Here are some points:
[-0.4 -0.7 -0.2 -0.4  0.8 -0.2 -0.5  0.3  0.3 -0.3  0.1  0.7  0.9  0.3  0.6  0.9]
[-0.3 -0.9 -0.9  0.4 -0.4  0.8 -0.4 -0.4  0.1 -0.5  0.2  0.9 -0.2  0.7  0.8 -0.5]
[-1.  -0.4  0.4  0.1  0.   0.2  0.1  0.5  0.7  0.1  0.3  0.4 -0.6  0.4  0.1  0.3]
[ 0.1  0.4  1.3 -1.3 -1.1 -1.5 -0.3 -0.2 -0.1  2.  -0.5 -0.8  0.1  0.8  0.1 -0.7]
[ 1.1  1.3 -0.4 -2.5 -2.8 -1.5 -2.  -1.   0.1  2.5 -0.2 -1.2  0.8  3.1  0.2 -2. ]
[-1.1 -0.4  0.9  1.3  0.5  0.6  0.9  0.5  1.1 -0.4  0.2  0.7 -0.8 -0.1 -0.3  1.5]
[-0.7 -0.9 -0.4  3.3  3.3  1.4  2.   1.5  0.1 -2.8  0.1  1.9 -0.8 -2.4  0.3  2.2]
[ 2.2  0.9  1.  -1.9 -1.6 -1.2 -1.  -1.  -1.   1.3 -0.2 -1.1  0.1  2.2 -0.7 -1.8]
[ 0.4 -0.5  0.7  0.3  0.8  0.6  0.7  0.1 -0.7 -0.5 -0.5  0.2 -0.6 -1.5  0.5  0. ]
[-0.4 -0.4  0.1  0.7  0.   0.5  0.7  0.2  0.1  0.3 -0.1  0.1 -0.7 -1.1  0.5  0. ]
[ 1.9  1.3 -0.1 -0.6 -0.5 -0.8  0.2 -0.8 -0.5  0.6 -0.4 -0.6  0.   0.8  0.2 -0.6]
[ 0.3  1.2 -0.1  0.4 -0.3  0.   1.2  0.   0.6  0.5  0.1 -0.4 -1.  -1.5 -0.6 -0.4]
[-3.4 -2.2  0.   5.6  3.7  3.5  4.1  1.6  1.  -4.2 -0.4  3.2 -2.1 -6.8  0.3  3.9]
[-0.5 -1.  -0.7  1.8  1.4  1.3  0.4  0.4  0.  -1.2 -0.5  1.4  0.  -1.5  0.1  0.8]
[-0.6 -0.2 -0.1  0.3 -0.8  0.9 -0.6 -0.2 -0.2  0.  -0.4  0.4 -0.4 -0.5 -0.2 -0.1]
[-0.1 -0.4  0.4  4.3  3.3  1.8  2.   1.4  1.  -2.3 -0.4  0.7 -0.6 -3.2 -0.8  2.3]
[ 1.3  1.8  0.1 -2.7 -2.7 -1.4 -1.9 -1.4  0.3  1.6  0.2 -1.7  1.   3.4 -0.6 -2. ]
[-0.5 -0.2  0.4  0.6  0.4  0.5  1.   0.  -0.2  0.3  0.2  0.7  0.1 -0.5  0.1  0.5]
[-0.9  0.3  0.6 -1.2  0.  -0.2  0.   0.5  1.   0.6  0.3  0.1  0.   0.4 -0.4  1.1]
[ 1.2  0.9  0.3  1.8  1.4  0.3  0.4 -0.1  0.  -0.2 -0.9 -0.4  0.2 -0.6 -0.3  0.2]
[ 2.2  1.6 -0.2 -2.5 -2.3 -1.1 -1.4 -0.9 -0.8  2.5  0.3 -1.5  0.3  2.9 -0.5 -2.4]
[ 0.1 -0.5 -0.4 -0.5  0.2  0.1 -0.1 -0.6 -0.2 -0.5  0.   0.3  0.1 -0.6  0.2 -0.8]
[-0.8  0.4  0.2 -0.7  0.5 -0.5 -1.   1.   0.2  1.4  0.4  0.   1.   0.5  0.   0.9]
[ 0.2 -0.6 -0.9  0.2  0.9  0.3  0.7 -0.1 -0.9 -0.8 -0.2  0.6 -0.8 -0.3  0.8  0. ]
[-2.5 -1.1 -0.1  2.9  2.6  1.3  1.8  1.6  1.1 -2.8 -0.2  1.9 -0.7 -3.3  0.4  2.7]
[ 0.5  0.3  0.4 -0.7  0.4 -1.  -0.1 -0.3 -1.2  0.8 -0.3 -0.3  0.5  0.3  0.3 -0.5]
[-0.5 -0.3 -0.1  0.3  0.2 -0.4 -0.5 -0.4  0.2  0.6 -0.6  0.4  0.5  0.8  1.   0.3]
[ 1.8  0.8  0.   0.1  0.5  0.8 -0.4  0.3 -0.1 -0.1 -0.1 -1.4  0.6  0.  -0.1  0. ]
[-0.8  0.   0.7 -1.  -0.3 -0.9 -0.4  0.4  1.1  0.3  0.6 -0.4  0.   0.5 -0.6  0.5]
[ 0.7  1.2 -0.4  0.5  0.5 -0.1  0.3  0.1 -0.3  0.7  0.3 -0.3  0.2  0.7  0.3 -0.2]
[ 1.6  0.4  0.1 -2.7 -1.9 -0.7 -1.9 -1.1 -1.9  1.4 -0.4 -1.5  1.1  2.2 -0.1 -2.9]
[ 1.6  0.9  0.6 -2.4 -3.  -1.5 -1.  -1.3 -0.8  2.2  0.2 -1.3  0.4  3.9  0.5 -1.9]
[-1.5 -0.7  0.2  0.5  0.4  0.9  0.3  0.2  0.4 -0.4 -0.4  0.7  0.  -1.3 -0.4  0.9]
[ 1.3  0.4 -1.2 -2.9 -1.7 -2.1 -1.5 -1.  -0.7  0.5  0.4 -0.9  0.8  2.7  0.  -1.3]
[ 0.5  1.   0.6 -0.4 -0.2 -0.2 -0.9  0.1  0.6 -0.3  0.2 -0.9  0.4  0.3 -0.8  0.2]
[ 1.4  2.  -0.9 -0.5 -2.  -0.1 -1.2 -0.6 -0.3  1.4 -0.3 -0.7  0.8  1.5 -0.9 -1.6]
[-0.2  0.  -0.6  0.8  0.1  0.3  1.2  0.1  0.5 -0.1  0.4  0.3 -0.9 -0.4  0.3  0.2]
[-2.2 -0.5  0.6  1.6  1.8  0.9  1.2  0.4  0.5 -0.4 -0.2  0.7 -0.4 -1.8  0.5  1.7]
[ 2.   1.3  0.5 -2.7 -1.9 -2.  -1.1 -0.7 -0.8  2.6  0.  -1.2  0.2  2.6 -0.3 -1.1]
[-0.8  0.  -0.2 -0.2  0.  -0.1 -0.1  0.2  0.2  0.8 -0.1  0.4  0.4 -0.2  0.   0.4]
[-0.7 -0.8 -0.4  2.1  2.6  1.2  1.1  1.8  0.5 -1.5  0.1  0.8 -0.8 -1.7  0.6  1.9]
[ 1.   1.9 -0.2 -1.  -1.  -0.8  0.2 -0.7  0.6  0.8  0.3 -0.6  0.2  1.3 -0.8 -1.4]
[ 1.1  0.7  0.3 -3.2 -3.1 -1.3 -1.7 -1.1 -0.7  2.5 -0.1 -1.8  0.1  2.5  0.5 -2.2]
[ 1.4  0.5 -0.2 -1.4 -0.9 -0.6 -1.2  0.1 -0.1  0.2  0.2 -1.1  1.   0.9 -0.6 -0.6]
[ 2.1  1.   0.4 -2.1 -1.6 -2.  -1.  -1.3 -1.   1.6 -0.2 -1.1  0.6  2.1 -0.9 -1.4]
10 more points follow, each with its number after it:
[-0.2 -0.3 -0.3  0.1  0.9  0.1  0.9  0.5 -0.5  0.1  0.1  0.  -0.3 -0.8  0.   0.4] 0
[-2.  -0.4  0.7  1.2  0.2  1.   0.4  0.   1.1  0.4 -0.3  1.2 -0.7 -0.4  0.4  0.8] 1
[ 0.2  0.8 -1.  -2.  -1.2 -1.  -1.1 -0.3 -0.1  1.3  0.5 -1.4  0.7  2.   0.4 -1.2] 2
[ 0.3 -0.8 -0.2 -1.3 -1.4 -0.4 -1.9  0.  -0.7  0.4  0.1 -0.6  0.3  1.1  0.6 -0.3] 3
[ 1.4  0.7  1.  -0.8 -1.8 -0.7 -1.1 -0.7 -1.   1.2 -0.4 -1.6 -0.4  1.  -1.  -1.7] 4
[ 0.  -0.8 -0.5  0.5  0.4  1.5  0.  -0.4 -0.9 -1.  -0.1  0.2  0.  -0.9  0.7  0.2] 5
[-1.4 -1.1 -0.1  0.8  2.   0.3  1.2  1.5  0.7 -1.2  0.5  0.6 -0.6 -2.   0.6  1.9] 6
[ 0.9  0.3  0.3  0.   0.3 -0.7 -0.2  0.3  0.3  0.1 -0.4 -0.9  0.5  0.3  0.2  0.2] 7
[-0.1  0.2  0.   1.2 -0.1  0.3  1.6 -0.3  0.5 -0.6  0.5  0.7 -1.3 -0.8 -0.6 -0.1] 8
[ 0.4  0.6  0.9 -2.  -2.3 -1.4 -1.  -0.8  0.3  2.1  0.  -0.9  0.   2.6  0.2 -1.1] 9
Which of these numbered points is nearest to each point below, ignoring the direction in which the first points spread most? Its number follows each.
[ 1.  -0.3 -0.2 -3.1 -2.4 -1.  -2.1  0.  -1.2  1.4  0.3 -1.8  0.9  2.4  0.7 -1.6] > 3
[ 1.2  0.9  0.7  1.2 -0.2  0.3 -0.5 -0.1  0.   0.9 -0.6 -0.7 -0.3  0.  -0.7 -0.8] > 4
[-1.6 -0.4  0.4  0.8  0.8  0.8  0.2  0.4  0.7  0.4 -0.3  0.8 -0.4 -1.5  0.   0.3] > 1
[-2.1 -0.5 -0.1  0.2 -0.3 -0.1  0.2 -0.1  0.8  0.3 -0.2  0.7 -0.4  0.1  0.5  0.3] > 1
[ 1.3  0.9  1.  -3.3 -3.1 -2.3 -1.4 -1.1 -0.5  3.1  0.8 -2.   0.3  4.3  0.2 -1.7] > 9
[-1.6 -1.1  0.5  4.3  2.7  2.2  1.8  0.8  0.7 -2.2 -0.9  1.7 -1.2 -4.4  0.1  2.7] > 4
[ 1.2  0.5  0.5 -0.1 -0.3  0.3 -0.3 -0.7 -1.3  0.6 -0.5  0.  -0.2 -0.1 -0.2 -1.4] > 4
[ 0.3 -0.3 -0.6 -0.7  0.3 -0.1  0.5 -0.1 -0.8  0.5  0.5 -0.3  0.1  0.4  0.  -0.3] > 0
[-2.2 -1.4 -0.1  1.1  1.4  0.8  1.3  1.   0.7 -1.7  0.4  1.6 -0.8 -2.3  0.1  1.9] > 6
[ 0.1  0.9 -0.2 -1.  -1.3 -1.3 -1.4 -0.9  0.4  1.4 -0.1 -0.1  0.9  2.   0.1 -1.4] > 1
[-0.7 -1.2 -0.6  0.   0.1  0.5 -0.6  0.4  0.  -0.4  0.5 -0.2  0.  -0.6  0.6  0.4] > 3
[-0.8  0.  -0.3  3.4  1.   0.8  1.7  0.1  1.3 -1.6  0.   1.2 -0.8 -2.4 -0.2  0.2] > 8
[-0.3  0.  -1.  -0.7 -0.5  0.4 -0.3 -0.1  0.6 -0.3 -0.3  0.5  0.2  0.8  0.  -0.4] > 2
[ 0.1  0.3  0.2  0.2 -0.6  0.   0.9 -0.5  0.6  0.2  0.9 -0.1 -1.1  0.  -0.8 -0.9] > 8
[-1.8 -0.5  0.5  0.2  0.2  0.4  0.7 -0.3  0.7  0.3 -0.6  1.1 -0.3 -0.8  0.   0.8] > 1
[-0.5 -0.9  0.3 -2.2 -1.2 -0.5 -1.4 -0.7 -0.3  1.2 -0.2 -0.4  0.7  1.4  0.4 -0.5] > 3
[-0.4 -0.1  0.2  2.   0.4  0.7  1.5 -0.1  0.3 -0.9  0.2  0.8 -1.4 -1.4 -0.8 -0.1] > 8
[ 1.6 -0.7 -0.2 -0.2 -0.3  0.9 -0.6 -0.7 -2.2  1.  -0.3 -0.9  0.4  0.1  0.2 -1.4] > 5
[ 0.6  0.2  0.5  1.4  1.4  0.4  0.3  0.1  0.2 -0.7 -0.3 -0.1  0.5 -0.6 -0.4  0.4] > 7
[ 2.5  0.7 -0.8 -4.2 -3.2 -1.9 -2.8 -0.4 -1.2  1.9  0.6 -2.9  0.8  3.7  0.7 -2.4] > 3
[-0.4 -0.1 -0.6  0.6 -0.2  0.4  0.5 -0.4  0.3 -0.5  0.3  0.4 -0.6 -0.5 -0.3 -0.3] > 8
[-0.9  0.  -0.5  0.5  1.  -0.1 -0.2  0.2  0.5  0.3 -0.2  0.2  0.2 -0.1  0.7  1.1] > 2
[ 0.6  1.  -0.7 -1.  -0.9 -1.3 -0.6 -0.1  0.5  0.   0.8 -0.6  0.2  1.6 -0.5 -0.7] > 2
[-1.8 -0.5  0.4  2.7  1.   1.3  2.   0.2  1.5 -1.9 -0.5  1.4 -1.4 -2.5 -0.4  1.6] > 8
[-1.  -0.2  0.5  0.5  0.9  1.3  0.9  0.5 -0.7  0.2  0.5  0.2 -0.1 -1.1 -0.4  0.5] > 0
[-1.8 -1.5 -0.7 -0.4  0.7  0.5  0.5  0.9  0.5 -0.9  0.8  0.8 -0.4 -1.   0.6  1.5] > 6
[-1.  -0.1 -0.6  0.7  0.2  0.9  0.7  0.1  0.  -0.4  0.6  0.1 -0.6 -0.6  0.4  0. ] > 2
[ 1.4  0.3 -0.1 -2.1 -1.5 -0.9 -1.7 -0.5 -0.3  0.5  0.3 -0.7  0.7  2.2  0.2 -0.9] > 3
[-0.4  0.7  1.   1.3  0.7  0.5  0.9  0.   0.1  0.7 -0.5  0.6 -0.7 -1.5 -1.   0.6] > 4
[ 0.   0.1  0.2  0.4  0.   0.6  0.2  0.  -0.8  0.8  0.5 -0.2 -0.3  0.1 -0.1  0. ] > 0
[-0.5 -0.5 -0.5 -0.2  0.3 -0.1 -1.2  0.5  0.  -0.3 -0.9  0.3  1.3  0.5  0.3  0.4] > 3
[ 1.6  1.   0.6  0.9  0.6  0.  -0.1  0.5  0.2  0.3 -0.3 -1.4  0.4  0.1 -0.6 -0.1] > 7
[ 1.5  1.1 -0.7 -2.1 -2.  -0.7 -1.8 -1.2 -1.1  1.6 -0.2 -1.   1.6  2.1 -0.1 -2.2] > 5
[-0.1  0.3 -0.5 -0.5  0.9 -0.5  0.3  0.3 -0.7  0.   0.4 -0.4  0.  -0.4  0.5 -0.1] > 0
[ 2.   1.4 -0.5 -0.2 -1.1 -0.5 -0.8 -1.1 -0.8  1.1 -0.6 -1.   0.   1.   0.1 -1.6] > 4
[-0.2  1.2 -0.4  2.3  0.2  1.   0.   0.3  0.7 -0.2 -0.3  0.2 -0.1 -1.3 -0.7  0.5] > 4
